Every row has a hidden score. In each pair, how much higher is the second row's than the first's? 15 means about the same, 30 much higher and 0 much lower. The score is a weighted sum of the row's numbers plus the product of two more (or one squared), each taken from its middle value.
[-0.3  0.3 -0.1  0.2  0.1 -0.4  0.2  0.   0.5 -0.3 -0.4]
[-0.3  0.2 -0.1  0.2 -0.6  0.3  0.3  0.1  0.2 -0.2 -0.2] 15
[-0.2  0.2  0.   0.1  0.  -0.5  0.1  0.1  0.3 -0.3 -0.3]
[-0.3  0.4 -0.1  0.2  0.1 -0.2  0.6 -0.1  0.3 -0.4 -0.2] 13
[-0.1  0.   0.6  0.2  0.2 -0.4  0.7  0.1  0.5 -0.3 -0.1]
[-0.3  0.2 -0.2  0.1  0.2 -0.2  0.9  0.1  0.2 -0.4 -0.1] 18
[-0.2  0.1 -0.2  0.2  0.   0.   0.1  0.3  0.3 -0.3 -0.3]
[-0.3  0.1 -0.1  0.1  0.  -0.1  1.1  0.1  0.3 -0.5 -0.3] 20
[-0.1  0.7 -0.2  0.1  0.2 -0.2  0.   0.2  0.4  0.  -0.1]
[-0.4  0.2 -0.2  1.2  0.   0.7  0.1  0.1  0.3 -0.6 -0.3] 18
[-0.4 -0.2 -0.1 -0.2  0.2  0.   0.2  0.2  0.2  0.   1.3]
[-0.2  0.1  0.   0.1  0.1  0.   0.2  0.1  0.2 -0.3 -0.2] 11
[-0.3  0.  -0.1  0.2  0.   0.5  0.   0.3  0.2 -0.6  1. ]
[-0.3  0.2 -0.2  0.1  0.2 -0.3  0.2  0.1  0.2 -0.2 -0.2] 8
[-0.4  0.2 -0.1  0.1  0.  -0.3  0.3 -0.3  0.4 -0.3 -0.8]
[ 0.9 -0.6 -0.1 -0.5  0.2 -0.1 -1.3 -1.1 -2.   1.4 -1.6] 14
[-0.4 -0.1 -0.2  0.5  0.1  0.6  0.1  0.3  0.3 -0.4  2.2]
[-0.2  0.1 -0.1  0.2  0.2 -0.2  0.1  0.1  0.5 -0.3 -0.1] 9
[-0.2  0.3 -0.1  0.8  0.   0.4  0.2  0.2  0.2 -0.3  0.8]
[-0.3  0.1  0.   0.2  0.   0.6  0.2  0.   0.2 -0.5  0.1] 19
[ 0.4 -0.2 -0.1 -0.9  0.2 -0.3 -0.9  0.1 -0.3  0.7 -0.3]
[-0.2  0.3  0.1  0.6 -0.1  0.9  0.1  0.2  0.4 -0.2  0.5] 12
[-0.3  0.3 -0.3  0.1  0.2 -0.1  0.2  0.   0.4 -0.4 -0.2]
[-0.4  0.1 -0.3  0.2 -0.1  0.   0.1  0.1  0.3 -0.6  0.1] 18
[-0.3  0.2 -0.1  0.1  0.1 -0.3  0.   0.3  0.4 -0.5  0. ]
[-0.5  0.1 -0.2  0.   0.2  0.   0.2  0.1  0.2 -0.1  1. ] 14
[ 0.2 -0.4 -0.2  0.1  0.  -0.4 -0.6 -0.4 -0.7  0.3 -0.7]
[-0.2  0.1  0.2  0.2 -0.7  0.4  1.3  0.3  0.2 -0.4 -0.4] 20
[ 0.5 -0.4 -0.3 -0.4  0.  -0.3 -1.1 -0.3 -0.9  0.8 -1.2]
[ 1.4 -0.6 -0.1 -1.2  0.2 -0.2 -2.2 -0.2 -1.4  2.2 -1.5] 14
[-0.2  0.1 -0.2  0.1  0.   0.4  0.2  0.1  0.2 -0.4  0.6]
[-0.3  0.2 -0.1  0.2 -0.1  0.   0.1  0.3  0.2 -0.3 -0.2] 11
[-0.3  0.1 -0.1  0.2  0.1 -0.3  0.1  0.2  0.3 -0.5 -0.2]
[-0.4  0.2 -0.1  0.1  0.   0.   0.1  0.3  0.3 -0.4  0.1] 15
[-0.1  0.  -0.1  0.   0.2 -0.2 -0.1  0.2  0.2  0.  -0.1]
[-0.2  0.2 -0.1  0.2  0.2 -0.1  1.   0.   0.3 -0.4  0. ] 18
[-0.4  0.2 -0.2  0.2  0.1 -0.4  0.1 -0.8  0.2 -0.4 -1.2]
[-0.3  0.1 -0.1  0.7  0.1  0.9  0.1  0.2  0.2 -0.5  2.4] 18
[-0.3  0.2 -0.1  0.1 -0.2  0.   0.1  0.3  0.3 -0.3  0. ]
[-0.4  0.2  0.5  0.6 -0.2  0.9  0.2  0.1  0.1 -0.2  0.1] 14
[-0.3  0.1 -0.2  0.2 -0.1  0.3  0.   0.3  0.3 -0.3  1. ]
[-0.2  0.2 -0.1  0.2  0.3 -0.4  1.   0.2  0.2 -0.4 -0.2] 16
[-0.3  0.2 -0.1  0.2  0.   0.1  0.1  0.1  0.3 -0.5 -0.2]
[ 0.   0.   0.   0.   0.1 -0.2  0.  -0.3  0.4  0.  -0.4] 14
[ 0.  -0.3 -0.2 -0.7  0.2 -0.2  0.1  0.   0.5  1.2  0.7]
[ 0.2 -0.4 -0.1 -0.5  0.1 -0.3 -0.4  0.1  0.1  0.4 -0.3] 20
[-0.3  0.2  0.4  0.3 -1.   0.3  1.2  0.   0.3 -0.4 -0.2]
[-0.1 -0.1 -0.2  0.2  0.3 -0.2  0.2  0.1  0.1 -0.5 -0.4] 19
[-0.2  0.3 -0.1  0.2  0.1 -0.3  0.1  0.   0.3 -0.4  0.3]
[ 0.4 -0.1 -0.1  0.   0.1 -0.2 -0.6  0.  -0.3  0.9 -0.8] 8
[ 1.2  0.5  0.   0.1  0.2 -0.2 -1.5  0.2 -1.7  1.  -0.7]
[-0.3  0.2 -0.2  0.2  0.   0.   0.4  0.2  0.3 -0.5 -0.2] 21
[-0.4  0.1  0.   0.2  0.1  0.2  0.2  0.1  0.3 -0.2  0.8]
[-0.3 -0.2 -0.1  0.   0.2 -0.1  0.  -0.1  0.3  0.2  0.6] 14
[ 0.7 -0.8 -0.2 -2.7  0.2 -0.2 -2.2  0.1 -0.3  2.2 -1.1]
[-0.2  0.1 -0.2  0.2 -0.3 -0.3  0.2  0.3  0.4 -0.5  0. ] 7
[ 0.7 -0.2 -0.1  0.2  0.1 -0.1  0.  -0.7 -0.8 -0.3 -0.2]
[-0.7 -0.6 -0.1  0.1  0.2  0.3  0.2  0.5  0.2  0.1  2.9] 23
[-0.3  0.2 -0.2  0.1 -0.1  0.   0.2  0.2  0.4 -0.3  0.1]
[-0.3  0.2 -0.1  0.2  0.1 -0.1  0.2  0.4  0.3 -0.3 -0.3] 14
[-0.3  0.2 -0.1  0.2  0.   0.   0.6  0.2  0.2 -0.3 -0.3]
[-0.3  0.   0.2  1.1  0.   0.9  0.1  0.1  0.3 -0.1  1.3] 15
[-0.3  0.2 -0.1  0.1  0.2 -0.1  0.5  0.1  0.3 -0.4 -0.1]
[-0.3  0.4 -0.3  0.2  0.2 -0.1  0.2 -0.1  0.4 -0.1  0.3] 12
[-0.3  0.2 -0.2  0.2  0.1 -0.3  0.5  0.2  0.2 -0.3 -0.3]
[-0.3  0.  -0.1  0.1  0.1 -0.2  0.  -0.5  0.2 -0.4 -0.3] 20
[-0.3  0.2 -0.2  0.1  0.  -0.3  0.1 -0.2  0.3 -0.3 -0.7]
[-0.3  0.1 -0.2  0.2 -0.5  1.1  0.3  0.   0.2 -0.5 -0.3] 18
[-0.3  0.2 -0.1  0.1  0.  -0.2  0.3  0.2  0.3 -0.4 -0.3]
[-0.3  0.1  0.1  0.2  0.  -0.4  0.1  0.1  0.3 -0.4  0.3] 18
[-0.3  0.2  1.2  0.2  0.1  0.3  0.3  0.1  0.3 -0.6 -0.4]
[-0.3  0.1  0.1  0.5  0.2  0.6  0.3  0.1  0.2 -0.5 -0.1] 12
[-0.3  0.2 -0.1  0.2 -0.1 -0.1  0.1 -0.1  0.3 -0.4 -0.4]
[ 0.5 -0.7  0.  -0.8  0.  -0.1 -2.3 -1.  -1.7  1.1 -3.1] 28
[ 1.3 -0.6  0.  -1.9  0.1 -0.4 -1.7  0.2 -0.3  2.5 -0.6]
[-0.2  0.1  0.   0.2 -0.6  0.1  0.5  0.3  0.3 -0.3 -0.2] 17
[ 0.8 -0.3 -0.1 -0.7  0.2 -0.2 -2.4 -0.5 -2.4  1.6 -1.9]
[ 1.5 -1.3 -0.2 -3.3  0.1 -0.2 -2.4 -0.1 -1.2  2.5 -1.9] 20
[-0.3  0.1 -0.1  0.2 -0.5 -0.2  0.2  0.   0.2 -0.5 -0.4]
[-0.2 -0.1 -0.1  0.   0.  -0.4  0.1 -0.4  0.3  0.  -0.4] 13
[-0.2 -0.2 -0.1  0.1  0.1 -0.3 -0.1  0.   0.5  0.   0.2]
[ 6.5 -0.2 -0.1 -3.8  0.1 -0.3 -5.1  0.  -7.4  4.1 -2. ] 16
[-0.4  0.1  0.1  0.1  0.1  0.   0.   0.3  0.3 -0.2  0.8]
[-0.3  0.3 -0.1  0.2  0.1 -0.3  0.   0.1  0.3 -0.1 -0.1] 12
[-0.2  0.3 -0.1  0.2  0.2 -0.2  0.1  0.1  0.2 -0.3 -0.4]
[-0.4 -0.3  0.  -0.1  0.  -0.3  0.2  0.2  0.2  0.2  1.2] 18
[-0.3  0.4 -0.2  0.1  0.  -0.4  0.2  0.   0.6 -0.2 -0.2]
[-0.3  0.1  0.1  0.2 -0.3  0.4  0.2  0.1  0.2 -0.4  0.1] 18
[-0.3  0.4  0.5  0.1 -0.1  0.8  0.1  0.1  0.2 -0.5 -0.1]
[-0.3  0.2 -0.2  0.2 -0.6  0.3  0.2  0.2  0.3 -0.3 -0.4] 11
[-0.3  0.2 -0.1  0.2  0.  -0.3  1.   0.1  0.3 -0.5 -0.1]
[-0.3  0.1 -0.1  0.2 -0.2  0.2  0.1  0.3  0.3 -0.3  0.3] 14
[-0.3  0.1 -0.2  0.1 -0.2  0.   0.2  0.3  0.2 -0.2 -0.2]
[-0.3  0.2 -0.2  0.1 -0.1 -0.1  0.2  0.4  0.3 -0.4  0.4] 16
[-0.3  0.2 -0.1  0.2  0.1 -0.3  0.3  0.2  0.3 -0.3 -0.3]
[-0.2  0.  -0.1  0.8  0.1  0.7  0.2  0.1  0.2 -0.2  2. ] 20
[-0.4  0.2  1.1  0.1 -0.1  0.1  0.7  0.1  0.2 -0.3 -0.2]
[-0.3  0.1 -0.2  0.2  0.2 -0.2  0.3 -0.2  0.6 -0.2 -0.2] 13
[-0.3  0.1 -0.2  0.2  0.  -0.1  0.2  0.1  0.3 -0.5 -0.4]
[-0.3  0.1 -0.2  0.2 -0.3 -0.2  0.3  0.1  0.4 -0.4 -0.3] 14
[-0.2  0.  -0.1  0.1 -0.1 -0.2  0.   0.1  0.2 -0.3 -0.1]
[-0.3  0.2 -0.1  0.1 -0.3  0.   0.2  0.2  0.3 -0.2 -0.2] 12
[-0.3  0.1 -0.1  0.2 -0.2 -0.3  0.   0.   0.3 -0.3 -0.3]
[-0.4  0.1  1.   0.7  0.1  0.3  0.4  0.1  0.3 -0.3 -0.5] 13
[-0.3  0.1 -0.2  0.3  0.1 -0.2  0.1  0.2  0.6 -0.3 -0.2]
[-0.3  0.   0.   0.2 -0.2  0.   0.7  0.2  0.2 -0.5 -0.2] 19
[ 0.4  0.   0.  -0.9  0.1  0.  -0.7  0.1  0.1  1.2  0.5]
[-0.3  0.1 -0.1  0.2  0.1  0.   0.1  0.1  0.3 -0.2 -0.4] 16
[-0.3  0.2 -0.1  0.2 -0.3  0.3  0.2 -0.1  0.3 -0.4 -0.1]
[-0.3  0.  -0.2  0.1  0.1 -0.4  0.1 -0.3  0.5 -0.3 -0.3] 16
[-0.3 -0.6 -0.2 -0.6  0.2 -0.3  0.1 -0.5  0.3  0.3 -0.2]
[-0.4  0.3  1.   1.5  0.   0.9  0.2  0.1  0.2 -0.8 -0.1] 13
[-0.3  0.2  0.4  0.2  0.1  0.4  0.2  0.2  0.3 -0.5 -0.1]
[-0.3  0.1 -0.2  0.2 -0.1  0.6  0.1  0.2  0.3 -0.2  1.5] 16
[-0.3  0.1 -0.3  0.2  0.1 -0.3  0.7 -0.1  0.2 -0.3 -0.1]
[-0.3  0.1  0.   0.2 -0.1 -0.1  0.1  0.4  0.3 -0.4 -0.3] 14
[-0.2 -0.9  0.  -0.9  0.1 -0.3 -0.1  0.1  0.4  0.5  1.6]
[-0.4  0.4 -0.2  0.1  0.2 -0.1  0.1  0.   0.3 -0.3 -0.2] 7
[-0.3  0.2 -0.2  0.1  0.  -0.4  0.1  0.   0.3 -0.4 -0.3]
[-0.3 -0.1 -0.1  0.1  0.1 -0.1  0.1  0.3  0.3  0.1  1.2] 15
[-0.4  0.   0.8  0.2  0.  -0.2  1.3  0.1  0.2 -0.3 -0.1]
[ 1.   0.8 -0.2 -0.5  0.1 -0.2 -0.2  0.1 -0.3  1.2 -0.1] 2
[-0.3  0.  -0.1  0.3 -0.1  0.4  0.2  0.1  0.3 -0.5  0.4]
[-0.3  0.   0.2  0.9  0.1  1.3  0.2  0.2  0.2 -0.6  2. ] 19
[-0.4  0.1  0.3  2.1  0.2  1.8  0.1  0.1  0.3 -0.4  2.3]
[-0.4  0.1  1.   0.1 -0.2 -0.3  2.6  0.   0.3 -0.4 -0.1] 25
[-0.2  0.1  0.   0.9  0.2  0.5  0.1  0.1  0.2 -0.5 -0.2]
[-0.4 -0.1  0.   1.1  0.2  1.   0.1  0.   0.3 -0.4  1.6] 19
[-0.1  0.  -0.1  0.1  0.1 -0.2 -0.2 -0.3 -0.2 -0.2 -0.3]
[-0.3  0.1  1.6  0.1 -0.6 -0.1  2.6  0.1  0.3 -0.5 -0.2] 19
[-0.3  0.2  0.1  0.1  0.2 -0.2  0.1 -0.1  0.2 -0.3 -0.3]
[-0.5 -0.2 -0.2  0.1  0.   0.5  0.1  0.2  0.3  0.1  4. ] 21
[-0.3  0.2 -0.2  0.2 -0.2 -0.1  0.1  0.1  0.2 -0.4 -0.2]
[ 0.3  0.1 -0.1 -0.3  0.1 -0.2 -0.3  0.   0.2  0.3 -0.5] 14
[-0.4  0.2  0.1  0.2 -0.8  0.2  1.2  0.3  0.3 -0.2 -0.3]
[-0.3  0.1 -0.1  0.1 -0.1 -0.2  0.2  0.2  0.3 -0.3 -0.3] 15
[-0.3  0.2 -0.3  0.1 -0.3 -0.3  0.6  0.   0.3 -0.4 -0.3]
[-0.4  0.   0.1  0.5  0.1  0.7  0.1  0.3  0.2 -0.4  0.6] 19
[-0.3  0.4 -0.1  0.1  0.  -0.2  0.5  0.2  0.2 -0.3 -0.1]
[-0.3  0.2 -0.2  0.1  0.3 -0.3  1.   0.   0.3 -0.2 -0.1] 19
[ 2.6  0.  -0.2 -2.5  0.1 -0.3 -2.6  0.1 -2.6  3.1 -1.8]
[-0.3  0.2 -0.1  0.2  0.1 -0.3  0.1 -0.1  0.6 -0.3 -0.2] 22
[-0.4  0.3 -0.1  0.2 -0.8  0.2  0.2  0.1  0.4 -0.5 -0.3]
[-0.3  0.1 -0.1  0.2  0.   0.2  0.2  0.1  0.3 -0.4  0.5] 15
[-0.3  0.1 -0.1  0.2  0.1 -0.4  1.2 -0.3  0.3 -0.4 -0.5]
[-0.7 -0.4 -0.1  1.1  0.1  1.   0.3  0.2  0.3  0.   3.4] 25
[ 3.7 -0.5 -0.2 -3.8  0.1 -0.2 -2.6 -0.1 -2.7  3.9 -2.4]
[-0.4  0.1 -0.1  0.1 -0.2 -0.3  0.1 -0.2  0.3 -0.2 -0.5] 22
[ 0.1 -0.4 -0.1 -0.1  0.1 -0.3 -0.8 -0.3  0.   0.4 -1.2]
[-0.3  0.   0.6  0.2 -0.3  0.   1.6  0.1  0.3 -0.5 -0.1] 19
[-0.3  0.1 -0.2  0.2  0.2 -0.4  0.   0.2  0.3 -0.1 -0.2]
[-0.3  0.  -0.3 -0.1 -0.2 -0.3  0.3  0.2  0.3 -0.4  0.1] 19
[-0.3  0.2  0.2  0.5  0.   1.2  0.1  0.   0.3 -0.5  1.2]
[-0.4  0.2 -0.2  0.2 -0.1  0.   0.5  0.2  0.4 -0.5 -0.3] 12
[-0.3  0.3 -0.2  0.1 -0.2 -0.4  0.1  0.1  0.3 -0.3 -0.2]
[-0.3  0.1 -0.1  0.1  0.1 -0.2  0.9  0.1  0.3 -0.6 -0.4] 19
[-0.3  0.1 -0.1  0.3  0.1  0.2  0.2  0.1  0.2 -0.4  2.6]
[-0.2  0.2 -0.1  0.2  0.2 -0.1  0.2  0.2  0.5 -0.3 -0.1] 9
[-0.3  0.2 -0.2  0.1 -0.1 -0.1  0.4  0.1  0.3 -0.5 -0.2]
[-0.3  0.3  0.   0.2 -0.5 -0.3  0.3 -0.1  0.2 -0.4 -0.4] 15
[-0.3  0.1 -0.1  0.2 -0.6  0.   0.2  0.3  0.3 -0.4 -0.2]
[-0.3  0.1  1.2  0.2 -0.1  0.   1.4  0.2  0.3 -0.4 -0.2] 15
[-0.4  0.4 -0.2  0.2  0.  -0.1  0.   0.1  0.4 -0.4  0.1]
[ 1.8 -0.6 -0.1 -2.1  0.  -0.3 -2.1 -0.1 -1.4  2.3 -1.4] 15
[-0.3  0.1 -0.1  0.3  0.2 -0.1  0.2  0.3  0.3 -0.3  0.4]
[-0.3  0.2  0.   0.2  0.1 -0.1  1.  -0.1  0.3 -0.2 -0.4] 15
[-0.5 -0.1  0.4  0.7  0.2  0.9  0.1  0.2  0.3 -0.5  1.1]
[-0.4  0.2 -0.2  0.2 -0.1  0.   0.1  0.4  0.2 -0.3  0.7] 11
[-0.4  0.3  1.2  0.1  0.1  0.3  1.3  0.1  0.3 -0.4 -0.3]
[ 3.8 -0.2 -0.1 -4.3  0.1 -0.3 -2.4  0.1 -3.7  3.6 -1.6] 13
[-0.3 -0.1  0.5  2.4  0.   1.8  0.1  0.1  0.3 -0.2  1. ]
[-0.3  0.1 -0.2  0.2  0.   0.   0.1  0.2  0.3 -0.4  0.2] 16
[-0.3  0.1 -0.1  0.2  0.  -0.3  0.1 -0.1  0.4 -0.3 -0.1]
[-0.4  0.2  1.2  1.8 -0.1  0.9  0.1  0.2  0.3 -0.6  1.1] 15
[ 0.5 -0.5 -0.1  0.2  0.1 -0.2 -0.2 -1.5 -0.8 -0.2 -0.3]
[-0.2  0.3 -0.1  0.2  0.1 -0.3  0.  -0.1  0.2 -0.2 -0.2] 8
[-0.3  0.2 -0.1  0.2  0.  -0.3  0.2 -0.1  0.4 -0.3 -0.3]
[-0.3  0.2  0.   0.1  0.  -0.2  0.6 -0.2  0.3 -0.2 -0.2] 14
[-0.2  0.2 -0.1  0.1 -0.2  0.2  0.3  0.2  0.3 -0.3 -0.4]
[-0.1 -0.4 -0.1 -0.6  0.  -0.2 -0.4  0.1  0.3  0.7  0.5] 16
[-0.4  0.1  0.7  1.6  0.2  0.3  0.2  0.1  0.3 -0.7 -0.3]
[-0.3  0.1 -0.1  0.2  0.2 -0.1  0.2  0.1  0.2 -0.2 -0.2] 15
[-0.2  0.  -0.2  0.  -0.1 -0.1  0.1  0.3  0.3 -0.1  0.9]
[-0.3  0.2 -0.2  0.1  0.  -0.3  0.2  0.1  0.7 -0.4 -0.2] 14
[-0.4  0.2 -0.2  0.2  0.1  0.   0.2  0.   0.3 -0.4  0.2]
[-0.4  0.1 -0.2  0.1  0.1 -0.2  0.  -0.4  0.3 -0.5 -0.6] 18
[-0.2  0.3  0.   0.1  0.   0.2  0.2  0.3  0.2 -0.4  0. ]
[-0.2  0.3 -0.1  0.1  0.1 -0.2  0.1  0.1  0.2 -0.3  0. ] 14
[-0.3  0.3 -0.1  0.3  0.   0.2  0.1  0.3  0.2 -0.1  1.5]
[-0.3  0.1 -0.1  0.1  0.1 -0.3  0.2 -0.2  0.4 -0.3 -0.4] 16
[ 2.6 -0.9 -0.1  0.1  0.1 -0.1 -1.8 -0.1 -2.5  0.4 -0.1]
[ 0.5  0.4  0.   0.2  0.1 -0.1 -0.8  0.1 -0.4  0.5 -0.5] 2
[-0.2  0.1 -0.1  0.2 -0.1 -0.1  0.1  0.3  0.3 -0.2 -0.2]
[-0.3  0.2 -0.1  0.2  0.1 -0.2  0.8  0.   0.2 -0.3 -0.2] 16
